0: [2 4 5 2 4 0 5 5 3 5 7 7 4 4 3 6 3 3]
1: [7 4 6 3 6 4 4 6 7 5 3 4 3 7 4 4 5 6]
2: [7 4 5 9 5 6 5 6 5 4 3 2 4 5 8 4 6 5]
3: [7 2 5 4 4 5 0 6 5 3 3 4 2 6 5 3 6 6]
4: [2 4 4 4 5 0 5 5 3 5 7 6 2 3 4 5 3 3]
5: [1 4 2 5 5 5 5 5 3 6 7 5 4 3 4 5 3 4]
6: [5 5 4 3 5 4 5 5 6 5 3 4 5 5 3 3 5 5]
7: [3 3 2 4 5 5 5 4 2 6 7 6 4 3 3 6 2 3]
8: [5 5 5 2 5 5 4 4 5 4 4 5 5 5 4 3 5 5]
9: [7 4 8 2 5 4 5 5 5 4 3 5 4 9 2 5 5 4]
10: [2 3 5 4 4 0 5 5 3 5 6 7 1 3 2 5 3 4]
11: [4 5 4 9 8 6 8 7 7 2 3 1 5 2 7 4 6 8]
12: [1 4 1 5 5 5 5 6 3 5 7 5 4 3 6 7 3 4]
13: [5 4 4 4 6 5 1 8 7 6 3 3 3 5 5 3 6 7]
14: [4 3 5 3 2 1 4 3 2 5 7 8 3 4 4 5 3 1]
15: [5 5 5 7 5 6 3 6 6 0 3 3 4 5 7 3 7 6]
16: [2 4 2 5 7 5 6 5 4 5 6 4 3 3 5 5 3 5]
17: [6 5 7 2 3 4 5 4 4 4 3 5 4 8 2 4 5 2]
18: [5 4 4 5 6 6 3 6 5 4 4 3 4 5 9 4 6 6]
19: [2 4 2 5 6 5 6 5 4 4 7 5 4 2 5 9 2 5]
20: [4 4 3 5 6 6 3 5 6 6 4 4 5 2 5 4 5 6]
21: [5 5 5 5 3 6 5 4 4 3 4 5 6 5 6 5 6 4]
22: [7 4 6 3 5 5 5 6 6 4 3 4 4 7 4 4 6 5]
23: [5 5 6 3 4 4 5 4 4 6 4 6 5 5 3 4 4 4]
24: [2 3 1 5 6 5 5 4 3 5 7 5 4 3 4 7 3 4]
25: [3 3 5 3 4 0 5 5 4 5 6 6 0 3 4 6 3 4]
26: [3 3 1 5 5 5 5 3 2 5 7 6 4 3 4 7 2 3]
27: [4 5 4 6 7 6 5 7 7 3 4 3 4 4 5 5 5 7]
28: [3 4 1 5 5 6 4 4 3 3 7 5 4 3 5 7 2 4]
29: [0 4 1 6 6 5 8 6 4 5 7 6 3 1 4 6 2 5]
30: [5 2 3 2 6 4 1 5 5 5 4 5 2 5 3 4 5 5]
31: [0 2 2 3 6 2 5 5 2 8 8 6 4 3 4 7 0 3]
32: [6 5 6 2 5 4 4 5 6 5 3 5 4 8 4 5 5 4]
33: [5 5 6 4 1 5 4 0 4 4 4 6 8 5 4 3 5 2]
34: [2 2 3 2 6 2 5 5 3 9 9 6 3 3 2 9 0 3]
35: [1 4 1 5 6 5 5 4 3 5 7 6 4 2 5 6 2 4]
36: [2 3 5 4 5 0 5 5 3 7 6 6 3 3 4 7 3 3]
37: [5 4 5 4 3 5 4 5 5 4 4 4 4 5 5 3 5 5]
38: [3 1 3 3 5 4 5 4 2 4 9 7 4 3 4 9 1 4]
39: [6 3 5 5 4 6 4 5 5 5 4 3 3 5 5 2 5 5]
40: [6 4 6 5 2 5 4 5 4 2 4 3 4 6 7 3 6 5]
41: [5 6 6 4 3 5 5 0 4 5 4 6 7 5 3 3 5 2]
42: [6 5 7 5 0 5 4 1 1 2 5 5 5 8 5 3 5 2]
43: [5 2 4 3 5 4 1 4 5 6 4 5 3 4 3 4 5 5]
44: [3 4 2 5 5 6 5 4 3 5 6 6 4 3 5 6 2 3]
45: [6 5 8 4 1 4 5 3 4 7 4 6 5 8 4 5 5 3]
46: [5 5 5 1 4 5 4 5 5 7 3 5 5 5 3 4 5 4]
47: [5 2 4 2 5 5 0 5 5 5 4 4 3 5 3 4 6 5]
48: [4 9 6 4 5 6 6 5 6 4 4 5 7 4 3 3 5 4]
49: [5 4 5 5 5 5 4 6 5 4 3 2 4 5 6 2 6 6]
50: [5 4 4 5 6 5 5 7 6 5 3 3 5 4 5 4 6 6]
51: [0 1 3 3 5 3 5 5 3 9 7 6 2 2 4 8 0 3]
52: [4 3 2 6 6 6 4 5 6 5 4 4 5 2 6 4 5 6]
53: [3 4 3 4 6 5 2 5 6 5 4 5 4 4 4 5 5 5]
54: [4 9 5 5 5 6 6 5 6 5 4 5 7 4 4 5 5 4]
55: [6 3 5 5 3 5 4 6 4 0 3 3 4 6 5 4 6 5]
56: [5 9 6 4 4 6 7 5 6 6 4 4 7 5 3 4 5 4]
57: [5 4 4 7 6 6 4 5 5 5 4 2 6 3 5 3 5 5]
58: [5 9 5 4 5 6 5 5 6 4 4 4 7 4 4 4 5 4]
59: [5 4 4 5 4 6 5 5 5 2 3 3 4 4 8 2 6 6]
60: [6 2 4 5 5 5 1 6 5 4 3 3 3 5 8 2 6 7]
61: [5 7 4 9 7 6 9 6 7 0 4 0 5 4 6 4 6 6]
62: [4 5 5 3 5 4 5 4 5 5 4 5 6 4 4 4 5 4]
63: [5 4 4 4 6 5 1 8 7 6 3 3 3 5 5 3 6 7]
64: [5 5 5 4 3 6 5 4 5 5 4 4 7 4 4 4 5 4]
65: [5 5 5 3 4 5 4 4 5 5 4 5 6 5 3 4 5 4]
66: [4 6 5 7 5 6 7 6 7 4 4 3 6 4 5 4 5 6]
67: [2 3 2 5 5 6 4 3 1 4 6 6 5 3 5 5 3 4]
68: [4 9 5 4 4 6 5 5 6 5 4 4 8 3 3 5 6 5]
69: [5 5 6 5 2 6 4 3 4 4 4 5 6 5 5 4 5 4]
70: [1 3 3 5 5 5 5 4 2 5 8 6 5 3 5 6 2 3]
71: [5 4 6 2 5 4 2 5 5 5 4 5 4 7 5 4 5 4]
72: [2 4 5 4 4 0 5 5 3 6 6 7 1 4 4 7 3 3]
73: [5 5 5 6 4 6 4 7 5 4 3 2 5 5 6 1 6 7]
74: [4 4 4 7 4 5 4 0 5 4 5 4 7 3 6 2 5 4]
75: [6 5 7 3 2 5 6 3 4 7 4 5 6 6 3 6 5 2]
76: [5 9 5 4 5 6 6 5 6 5 4 4 6 5 2 4 5 5]
77: [6 4 6 6 5 5 4 6 5 3 3 4 3 6 6 3 6 6]
78: [8 4 7 3 3 4 5 4 4 5 3 5 5 8 2 4 5 3]
79: [5 3 3 3 5 5 0 5 5 5 4 5 3 5 4 4 5 5]
80: [6 4 5 5 1 5 3 5 4 4 4 3 4 6 5 2 6 5]
81: [7 4 6 3 3 5 4 5 5 6 3 5 4 6 5 3 5 4]
82: [6 4 5 5 2 6 1 5 4 5 4 5 3 6 4 3 5 4]
83: [5 6 5 5 6 6 6 6 7 4 4 3 6 4 4 5 6 5]
84: [5 9 5 4 5 6 7 5 7 3 4 4 8 4 3 6 5 5]
85: [5 5 9 3 2 3 4 4 4 5 3 5 5 8 1 4 5 3]
86: [6 5 9 3 0 4 6 4 3 5 3 5 5 8 3 5 5 2]
87: [7 4 6 3 5 5 5 6 6 4 3 3 4 7 5 4 6 5]
88: [5 8 5 4 5 6 6 6 6 4 4 4 7 4 2 4 5 4]
89: [5 4 4 4 6 5 3 7 7 6 3 3 4 4 6 3 6 8]
90: [7 5 6 3 5 5 5 6 6 4 3 4 4 7 4 4 6 5]
91: [5 3 4 3 5 5 2 4 5 5 4 4 3 5 6 4 5 5]
92: [2 1 3 3 5 3 5 4 1 3 9 7 5 3 4 9 0 3]
93: [7 4 5 5 4 5 3 6 5 4 3 3 3 6 8 2 7 6]
94: [5 9 6 4 5 6 6 6 6 5 4 4 6 5 4 4 5 5]
95: [4 4 3 8 5 6 5 4 5 5 4 2 7 2 9 2 5 6]
96: [5 5 5 3 4 5 3 4 5 5 3 5 4 6 4 4 5 5]
97: [3 4 4 4 4 0 5 4 3 5 6 8 3 3 4 5 3 3]
98: [5 3 5 5 4 5 3 5 4 4 3 4 4 6 6 4 6 6]
99: [3 4 2 6 5 6 5 5 3 6 7 5 4 2 4 6 3 4]
100: [4 2 5 3 5 3 4 0 2 6 7 8 6 5 4 6 2 2]
101: [2 2 2 2 7 3 5 4 1 9 9 7 4 3 2 9 0 3]
102: [6 4 5 5 4 5 3 6 5 4 3 3 3 6 8 2 7 6]
103: [5 5 5 6 4 5 4 7 6 4 3 2 4 4 7 3 6 6]
104: [5 2 4 4 5 4 4 5 4 6 4 4 3 5 6 4 5 5]
105: [8 5 9 3 2 4 6 5 4 3 3 5 4 8 3 5 5 4]
106: [5 5 6 3 3 5 5 3 4 5 4 5 7 6 4 4 5 2]
107: [4 7 5 5 6 6 5 4 6 5 4 4 8 4 4 4 5 5]
108: [6 4 5 9 3 6 7 5 5 1 3 1 4 5 5 2 6 5]
109: [3 4 5 4 5 0 6 5 4 6 6 6 0 3 3 5 3 4]
110: [5 4 5 6 4 5 4 5 5 4 3 3 4 5 7 2 6 6]
111: [6 7 5 4 5 6 6 5 6 5 4 5 6 4 3 4 5 4]
112: [7 4 6 4 6 4 4 6 7 5 3 4 4 6 4 4 5 6]
113: [4 3 5 3 4 3 4 3 3 5 5 6 4 4 2 5 3 2]
114: [0 2 2 3 5 1 5 5 3 8 8 7 3 2 4 8 0 3]
115: [7 4 9 3 2 4 5 4 4 4 3 4 5 8 2 3 5 3]
116: [5 6 4 8 6 7 5 6 6 3 3 3 4 4 4 3 6 6]
117: [4 2 3 3 6 4 3 5 5 5 5 5 4 4 3 4 5 5]
118: [6 4 5 5 4 5 3 6 5 4 3 3 3 6 8 2 7 6]
119: [2 4 5 4 4 0 6 6 3 9 6 6 0 3 3 7 2 4]
120: [7 5 9 3 0 4 6 3 3 1 3 5 6 7 3 5 5 3]
121: [5 5 8 3 2 3 4 4 4 5 3 6 5 8 1 4 5 3]
122: [4 6 4 6 7 6 7 5 6 6 4 3 7 3 5 6 5 5]
123: [7 4 6 4 3 5 4 6 5 3 3 3 3 6 6 4 6 5]
124: [5 7 5 6 4 6 5 6 5 5 3 4 4 5 4 4 5 6]
125: [6 4 5 4 4 5 4 6 4 3 4 3 3 6 5 4 6 5]
126: [4 4 4 9 6 6 5 7 7 4 3 0 5 2 8 2 6 8]
127: [5 3 5 5 5 5 3 6 5 4 3 3 3 5 6 2 6 6]
128: [7 5 9 4 2 4 5 4 4 5 3 4 5 8 1 5 5 3]
129: [5 4 3 5 7 5 3 7 8 6 3 2 3 3 6 4 6 7]
130: [1 4 4 4 5 0 6 5 3 6 6 6 3 3 3 8 3 2]
131: [6 4 5 9 3 6 5 5 4 0 3 2 4 5 7 3 6 5]
132: [3 4 5 4 5 0 6 5 4 6 6 6 0 3 3 5 3 4]
133: [5 4 3 8 5 5 6 7 7 9 3 0 4 3 7 3 6 9]
134: [7 4 6 2 3 4 5 4 5 5 3 5 4 7 4 3 5 4]
135: [3 3 1 5 5 6 4 4 3 5 6 6 4 3 4 5 3 4]
136: [6 4 7 0 5 4 4 5 6 4 3 5 4 9 3 4 5 4]
137: [1 3 3 2 6 0 5 4 3 6 8 6 3 3 2 7 2 3]
138: [4 7 4 6 5 5 5 4 6 4 4 3 8 3 6 4 5 5]
139: [3 4 1 5 6 5 6 5 3 4 7 5 4 3 5 6 2 4]
140: [5 9 5 4 4 5 6 4 5 4 4 4 9 4 3 5 5 4]
141: [2 4 1 5 6 5 6 5 3 6 7 5 4 2 4 6 3 4]
142: [6 4 6 3 3 4 4 5 4 2 3 5 4 9 3 4 5 4]
143: [5 3 3 5 6 5 3 7 8 6 4 3 3 3 6 5 6 7]
144: [7 5 8 3 0 4 6 1 3 4 4 5 7 7 4 4 5 2]
145: [5 4 4 7 6 6 5 5 5 5 4 2 7 3 5 3 5 5]
146: [4 4 2 4 7 5 1 7 8 4 3 2 4 3 5 3 6 9]
147: [4 5 4 9 7 7 5 7 8 4 4 2 5 3 6 3 6 9]
148: [6 5 5 5 3 6 4 5 5 0 4 3 5 4 5 3 6 5]
149: [3 3 2 3 5 5 0 5 5 6 5 4 4 3 4 5 4 5]
150: [0 4 1 5 6 5 6 5 3 4 7 5 3 1 5 7 2 4]
151: [6 5 6 3 3 5 5 0 3 4 4 6 7 5 4 3 5 1]
152: [5 4 5 7 5 4 5 7 5 5 3 2 4 5 5 1 6 6]
153: [1 3 1 4 7 4 5 5 3 6 7 5 3 2 4 9 2 3]
154: [6 5 8 5 1 5 3 2 3 0 4 5 5 6 5 4 6 4]
155: [6 4 7 2 3 4 5 5 4 5 3 5 4 7 3 4 5 4]
156: [4 9 5 4 6 6 6 6 7 5 4 4 6 4 4 5 5 5]
157: [3 4 2 5 6 6 5 5 3 4 7 6 4 4 4 6 2 4]
158: [5 8 5 4 5 5 6 6 6 6 3 4 7 4 1 5 5 5]
159: [2 3 3 3 6 1 5 4 3 6 7 6 3 3 3 7 2 4]
160: [6 5 9 2 3 4 6 5 5 4 3 5 4 8 1 4 5 4]
161: [5 6 4 7 5 7 4 6 6 3 3 3 4 4 4 3 6 6]
162: [4 4 5 4 4 0 6 5 3 5 6 6 0 3 2 5 3 4]
163: [1 4 2 5 5 5 5 5 4 5 7 5 1 1 4 8 2 4]

[5 3 4 5 6 6 3 6 5 4 4 2 3 5 8 4 7 8] 18
[3 3 1 5 5 7 4 4 3 6 6 6 4 3 4 5 3 4] 135
[3 2 4 3 5 3 2 0 2 5 8 9 6 4 4 5 2 2] 100
[4 3 4 2 5 4 2 4 3 5 6 6 4 4 2 5 3 4] 113
[7 5 9 3 0 4 6 3 3 1 3 5 6 7 4 5 5 3] 120
[6 6 5 4 5 6 5 5 6 5 4 5 6 5 4 4 5 4] 111
[3 4 1 5 6 5 6 5 3 4 7 5 4 2 5 6 2 4] 139
[2 1 4 3 5 4 4 2 3 7 7 7 6 4 3 6 2 1] 100
[6 5 8 3 1 4 6 2 3 4 3 6 6 7 4 4 4 2] 144
[5 3 5 4 5 5 1 5 6 5 4 4 4 5 5 4 5 5] 91
[6 4 5 4 3 5 4 5 4 0 3 4 4 6 6 3 6 5] 55
[5 4 4 6 4 5 6 2 4 5 5 5 6 3 6 4 4 4] 74
[6 3 5 4 5 5 0 5 5 3 3 4 1 6 5 4 6 6] 3
[4 5 3 5 6 7 3 6 6 4 4 4 5 3 5 4 6 5] 20
[4 4 5 5 5 4 7 4 4 5 5 4 5 4 4 4 4 4] 62
[6 4 6 2 5 4 4 6 6 5 3 4 4 8 4 5 5 5] 32
[6 3 4 4 4 5 2 6 6 4 3 4 2 7 5 3 6 6] 3
[4 2 5 3 5 4 3 1 3 8 7 7 6 5 4 5 3 2] 100
[5 5 3 5 7 6 4 8 7 6 3 2 4 2 5 4 7 7] 129
[5 5 6 5 0 6 3 1 2 2 5 6 6 6 5 4 5 3] 42
[6 4 7 2 3 4 5 5 4 5 3 5 5 7 3 4 5 4] 155
[5 3 4 4 5 5 3 4 5 5 4 4 3 5 5 4 5 5] 91
[4 3 4 4 5 5 2 0 4 6 5 5 6 3 5 4 4 4] 74
[5 6 4 5 5 6 5 6 5 2 3 4 5 5 5 4 6 6] 161
[5 5 5 3 4 5 4 4 5 6 4 5 6 5 4 4 5 4] 65
[6 4 4 7 5 5 5 8 7 4 3 1 4 4 8 4 6 8] 103
[4 2 5 2 2 2 4 3 1 5 7 8 4 5 4 6 3 2] 14
[5 5 5 6 4 6 4 7 5 4 3 3 5 5 6 1 6 7] 73
[1 2 1 2 8 3 5 4 1 9 9 7 4 3 3 9 0 3] 101
[4 4 5 5 4 5 4 0 5 4 5 5 8 4 6 4 5 4] 74
[2 4 5 4 4 0 5 5 3 5 6 7 1 4 4 6 3 4] 72
[6 4 7 3 2 4 5 4 4 4 3 5 5 7 3 4 5 4] 155
[6 5 9 2 3 4 6 4 5 4 3 5 4 9 0 5 5 4] 160
[5 5 6 2 4 4 4 4 5 5 3 5 4 8 4 4 5 4] 32
[4 5 3 5 6 7 3 5 6 4 4 4 5 3 5 4 6 5] 20
[4 4 3 9 6 6 6 7 7 4 4 0 4 2 9 4 6 9] 126
[5 5 6 3 4 5 4 4 5 5 4 5 6 5 3 4 5 4] 65
[6 5 6 3 3 5 5 0 3 4 4 6 7 5 4 3 5 1] 151
[0 2 2 3 5 1 5 5 3 8 8 7 3 2 4 8 0 3] 114
[5 5 6 3 3 5 5 3 4 5 4 5 7 6 3 4 5 2] 106
[4 4 4 5 5 4 5 0 4 6 5 5 7 3 6 3 5 4] 74
[4 4 4 3 5 3 4 4 3 5 6 6 4 4 4 5 3 4] 113
[6 1 4 4 5 4 4 5 4 5 4 4 4 5 6 2 5 5] 104
[5 4 4 7 5 6 3 5 5 0 3 2 4 4 6 5 7 8] 15
[3 2 4 2 5 4 4 2 2 6 8 9 5 4 4 5 1 3] 100
[4 4 3 9 5 6 5 5 6 5 4 2 7 2 9 2 5 6] 95
[4 2 3 3 6 4 3 5 5 5 5 5 3 4 2 4 5 5] 117
[4 4 4 4 5 6 2 5 6 5 4 4 4 4 4 5 5 5] 53
[4 2 4 2 5 4 4 2 4 6 6 8 6 5 4 5 4 3] 100
[3 1 2 3 7 4 4 4 2 9 9 9 5 4 2 9 0 3] 101
[4 2 4 2 6 4 4 2 4 6 6 8 6 4 4 5 4 2] 100
[5 5 5 5 4 6 5 3 3 4 4 5 5 6 4 3 5 4] 69
[3 3 2 5 5 6 4 4 3 5 7 6 4 3 5 6 2 3] 44
[6 5 5 5 4 5 4 5 5 5 4 4 5 4 5 3 6 5] 37
[4 4 4 5 5 4 7 4 4 5 5 4 5 4 4 4 4 4] 62
[4 9 5 4 6 6 5 5 6 4 4 4 7 4 4 4 5 4] 58
[5 5 6 4 3 5 5 0 4 5 4 5 6 6 4 2 5 3] 41
[5 6 6 4 0 6 5 0 4 4 4 6 6 5 4 3 5 2] 33
[4 5 5 4 3 5 5 0 4 5 5 7 7 5 3 4 4 2] 41
[4 9 5 5 5 6 6 5 6 5 4 4 8 4 4 6 5 4] 54
[5 4 5 4 5 4 5 3 5 4 5 6 6 4 4 4 4 4] 62
[5 5 5 5 3 6 3 4 4 4 4 4 5 5 4 4 5 4] 69
[4 2 3 3 6 4 3 4 5 5 5 5 4 4 3 4 5 5] 117
[5 7 6 4 5 5 7 6 6 5 4 4 6 5 4 4 5 5] 94
[6 4 6 3 4 3 5 5 4 6 3 5 4 7 4 5 5 4] 155
[4 3 3 3 6 5 1 0 4 7 6 8 6 4 2 6 3 3] 100
[1 4 1 6 6 5 6 5 3 4 7 4 4 1 5 7 3 5] 150
[5 5 7 3 3 4 5 5 5 5 3 4 4 8 3 5 5 4] 155
[4 9 5 4 5 5 6 5 6 4 4 4 9 4 3 5 5 4] 140
[5 7 4 9 5 6 9 5 5 5 4 1 6 4 7 4 6 6] 66
[5 5 6 5 2 5 3 5 4 2 3 3 4 6 6 3 6 5] 40
[5 6 5 5 3 6 4 3 4 4 4 4 5 5 4 3 5 5] 69
[5 3 3 3 5 5 0 5 5 4 4 5 3 5 5 5 5 5] 79
[4 4 4 6 5 5 5 0 4 6 5 5 8 3 6 3 5 4] 74
[1 4 5 3 4 0 6 5 3 6 6 7 3 3 3 8 3 2] 130
[4 4 3 3 6 5 3 5 6 7 5 4 5 3 5 4 5 5] 20
[4 4 5 5 5 4 5 4 5 5 5 5 5 4 4 5 4 4] 62
[6 3 5 3 3 4 0 5 4 4 3 3 2 7 6 2 7 6] 3
[1 4 5 4 4 0 6 5 3 6 6 6 3 3 3 7 3 2] 130
[5 8 5 4 7 5 6 6 7 5 4 4 6 5 4 5 5 5] 156
[6 6 6 4 0 5 4 0 4 4 4 6 7 5 4 3 5 2] 33
[5 4 3 5 9 6 3 6 7 5 3 2 4 3 4 4 6 7] 129
[5 5 4 9 7 6 8 7 7 2 3 1 6 3 5 3 5 7] 11
[2 4 2 5 5 5 5 5 4 5 6 5 2 2 4 7 3 4] 163
[5 5 5 3 5 5 5 4 5 5 4 5 6 4 4 4 5 4] 62
[5 9 4 4 6 5 6 6 8 4 3 4 6 4 3 4 5 5] 156
[5 6 5 5 5 6 5 5 5 1 4 4 5 4 4 4 6 5] 148
[4 3 4 4 4 5 3 0 4 6 5 5 6 3 5 4 4 4] 74
[6 5 9 3 1 4 5 1 4 4 4 5 6 6 3 4 5 2] 144
[4 5 4 5 7 6 3 7 8 5 3 2 4 3 5 4 6 6] 129
[2 4 2 5 5 5 5 5 4 5 6 5 2 2 4 8 2 4] 163
[5 8 5 4 5 6 6 6 6 4 4 4 7 4 2 5 5 4] 88
[5 4 6 9 5 5 5 7 5 3 3 2 4 5 7 3 6 6] 2
[5 4 3 4 7 5 1 6 8 4 3 2 4 4 5 3 6 8] 146
[5 4 4 6 4 6 5 5 5 2 3 2 4 4 8 2 6 6] 59
[5 4 4 6 6 6 4 6 5 4 3 2 4 5 9 4 6 6] 18
[5 3 3 5 6 5 0 6 5 5 4 3 3 5 9 2 6 8] 60
[4 2 5 2 2 3 4 3 1 5 7 8 4 4 4 6 3 2] 14
[6 4 4 9 5 5 5 6 5 4 3 1 4 4 6 4 6 7] 2
[4 6 4 7 4 8 4 6 6 3 4 3 5 4 5 4 6 5] 161
[8 4 7 2 3 4 5 4 4 5 3 5 5 8 2 4 5 4] 78
[5 5 6 5 0 5 4 0 1 0 5 6 5 6 5 3 5 2] 42
[4 2 4 2 6 5 4 2 4 6 6 8 6 4 4 5 4 3] 100
[5 5 5 5 3 7 3 3 4 3 4 5 4 5 5 3 5 3] 69
[5 4 6 4 4 5 4 6 5 0 3 4 3 7 5 3 6 6] 55
[5 6 4 7 6 6 8 7 8 4 4 0 5 3 5 3 5 6] 66
[5 6 7 4 0 6 5 0 4 4 4 6 6 5 4 3 5 2] 33
[5 6 4 9 6 6 8 6 6 4 4 2 6 3 7 3 5 6] 66
[7 5 9 3 1 4 5 3 4 5 3 5 5 8 1 5 4 3] 128
[4 3 5 3 5 4 3 1 3 5 7 7 6 5 4 5 3 2] 100
[6 5 9 2 3 4 6 4 5 4 3 5 4 8 0 4 5 4] 160
[5 4 5 6 5 5 4 6 5 3 4 4 3 6 6 4 6 5] 77
[7 4 6 4 6 4 4 6 7 5 3 4 4 6 4 4 5 6] 112
[0 3 2 3 6 0 5 5 3 9 8 7 3 2 3 9 1 3] 114
[0 3 2 4 6 0 5 5 3 9 8 7 3 2 3 9 1 3] 114
[7 4 6 4 3 4 4 6 5 3 3 3 3 6 5 4 6 5] 123
[4 4 4 7 4 5 4 0 4 4 5 4 7 3 6 2 4 4] 74
[4 4 3 6 8 7 4 8 7 4 4 2 5 4 4 5 6 8] 27
[6 3 4 4 5 5 2 6 6 4 3 3 2 5 5 3 6 7] 127
[5 3 4 4 6 5 2 5 5 5 4 4 4 4 5 4 5 5] 91
[5 5 5 5 5 5 4 6 5 4 4 3 4 5 9 4 6 6] 18
[6 4 5 5 2 6 2 4 4 4 4 5 3 6 4 3 5 4] 82
[4 4 4 5 4 5 4 0 4 4 5 5 8 4 6 3 5 3] 74
[4 3 5 1 4 4 4 0 2 7 7 8 5 5 4 5 3 1] 100
[6 5 5 3 4 5 4 4 5 5 4 5 6 4 4 3 5 4] 65
[6 3 5 4 3 4 0 5 4 4 3 3 3 7 6 3 7 6] 3
[6 4 5 9 5 5 9 6 5 3 3 2 4 4 9 3 6 6] 2
[2 4 1 5 6 5 6 5 2 5 7 5 4 2 4 6 3 4] 141
[6 5 6 2 5 4 4 6 6 5 3 5 4 8 4 5 5 4] 32
[6 4 7 5 2 5 3 5 4 1 4 3 4 6 7 3 6 5] 40
[4 2 3 4 6 3 4 5 5 6 5 5 3 4 4 5 4 5] 117
[4 2 4 3 5 4 3 1 2 6 7 8 6 4 4 5 3 2] 100
[5 5 4 6 5 6 4 6 5 3 4 3 5 4 5 4 6 5] 161
[2 3 3 2 6 2 5 5 3 9 8 6 3 3 3 9 0 3] 34
[5 3 4 4 5 5 0 5 6 5 4 5 4 5 3 4 5 5] 79
[6 5 8 2 2 5 5 1 3 2 4 6 7 5 3 2 5 2] 151
[5 5 5 5 3 6 3 4 4 4 4 4 5 5 4 4 5 4] 69
[5 3 4 3 5 5 0 5 5 4 4 4 3 5 5 4 5 5] 79
[5 5 5 5 4 5 4 5 5 4 4 4 5 5 5 4 6 5] 37
[6 3 5 5 4 5 4 5 4 5 4 3 4 5 5 3 5 5] 39
[5 5 5 2 4 5 4 5 5 7 3 5 5 5 4 4 5 4] 46
[5 6 5 5 6 6 6 6 7 4 4 3 6 4 4 5 5 5] 83
[6 4 5 9 5 6 6 6 5 0 3 2 4 4 7 3 6 7] 131
[4 4 3 5 4 6 5 2 3 4 6 5 5 4 7 6 3 3] 44
[5 5 4 6 5 7 5 6 6 5 4 3 4 4 4 3 6 6] 161
[4 3 6 3 2 2 4 3 0 3 7 7 4 4 5 5 3 1] 14
[4 3 6 3 1 2 4 2 0 4 6 9 4 5 3 5 3 1] 14
[6 4 5 5 2 4 2 5 4 3 3 3 3 5 8 4 6 5] 40
[5 5 6 4 3 5 5 0 4 5 4 6 8 5 3 3 5 2] 41
[5 4 4 6 6 6 2 6 5 2 3 3 4 4 9 3 6 8] 18
[4 4 3 4 6 6 2 5 6 5 4 4 5 4 4 5 5 5] 53
[4 5 4 7 5 7 4 6 5 3 4 3 5 4 5 4 6 5] 161
[4 5 4 5 9 6 4 7 7 5 4 3 4 4 4 4 6 7] 27
[5 5 4 3 5 4 5 5 6 5 3 4 5 5 2 3 5 5] 6
[4 4 4 2 4 3 4 4 3 5 6 6 4 4 4 5 3 4] 113
[6 4 6 4 3 5 4 4 5 4 3 4 4 6 5 3 6 5] 37
[3 2 4 3 5 4 2 0 2 5 8 9 6 4 4 5 2 2] 100
[3 4 1 5 5 6 4 4 3 3 7 5 4 3 4 7 2 4] 28
[5 5 5 5 4 5 5 5 4 1 4 4 5 4 5 4 6 5] 148
[2 2 4 2 5 4 3 2 2 6 8 9 5 4 4 5 1 3] 100
[4 4 3 5 5 6 3 5 6 5 4 4 5 3 5 4 5 6] 20
[5 3 5 4 4 5 3 5 5 5 4 4 4 6 7 3 6 5] 98
[5 6 6 4 3 5 4 0 4 5 5 7 7 4 3 4 4 2] 41
[6 4 5 4 3 5 4 5 4 0 3 4 4 6 6 4 6 5] 55
[6 4 5 3 3 5 4 5 5 6 3 5 4 6 5 4 5 4] 81
[5 6 5 5 6 6 6 6 7 6 4 3 5 4 4 5 6 5] 83
[5 9 5 4 6 6 6 6 8 5 4 4 6 4 4 4 5 5] 156
[7 4 7 2 3 4 5 4 4 5 3 5 5 8 2 4 5 3] 78
[5 9 5 4 4 6 8 5 6 6 4 4 7 4 2 4 5 4] 56
[5 8 5 3 5 6 6 5 6 6 4 5 6 4 3 4 4 4] 111
[4 9 5 4 6 6 6 5 6 5 4 4 6 4 2 4 5 5] 76
[3 4 4 4 3 0 5 4 3 5 6 8 2 4 4 5 3 3] 97
[5 3 4 4 5 5 1 5 5 5 4 4 3 5 4 4 5 5] 79
[5 4 4 3 6 5 2 5 5 5 4 4 4 4 5 4 5 5] 91
[6 4 5 6 5 4 6 7 6 5 3 3 4 5 5 4 6 5] 50
[5 5 7 5 0 6 4 1 1 1 5 6 6 6 5 4 5 2] 42
[4 3 5 3 5 3 4 4 3 5 5 6 4 4 2 5 4 2] 113
[6 5 7 3 3 5 6 2 3 5 4 5 6 6 3 4 5 2] 106
[5 4 4 7 5 6 6 5 4 3 4 3 3 4 9 3 6 5] 59
[5 4 3 9 6 6 6 7 7 4 3 0 4 1 9 4 7 9] 126
[5 5 6 5 2 5 3 5 4 2 3 3 4 6 6 3 6 5] 40
[5 5 5 6 5 6 3 6 5 0 4 3 4 5 7 3 7 6] 15
[5 5 5 5 3 6 3 3 4 4 4 4 5 5 4 4 5 4] 69
[5 4 6 2 5 4 5 5 6 7 3 5 4 8 3 4 5 4] 32
[5 5 6 2 4 5 4 4 5 5 4 5 6 5 3 5 5 4] 65
[5 6 6 4 0 5 4 0 4 6 4 6 8 4 4 3 5 2] 33
[7 5 7 3 0 5 6 1 3 5 4 6 7 6 3 4 5 1] 144
[4 6 4 9 6 7 8 7 6 2 4 0 5 4 6 3 6 6] 61
[6 4 6 2 5 4 4 5 6 5 3 5 4 8 4 5 5 4] 32
[5 5 6 5 1 6 4 3 3 4 4 5 6 5 5 4 5 3] 69
[4 4 5 6 4 5 4 0 4 4 5 5 8 3 6 4 5 3] 74
[5 9 5 4 6 6 5 6 8 5 4 4 5 4 4 4 5 6] 156
[6 5 8 3 2 5 6 3 4 7 3 5 6 6 3 6 5 2] 75
[5 9 4 5 6 6 6 6 7 5 4 4 5 4 5 5 5 5] 156
[6 4 6 3 3 5 4 5 5 2 3 4 4 9 3 4 5 4] 142
[6 5 6 2 5 4 4 5 6 5 3 5 4 8 4 5 5 4] 32
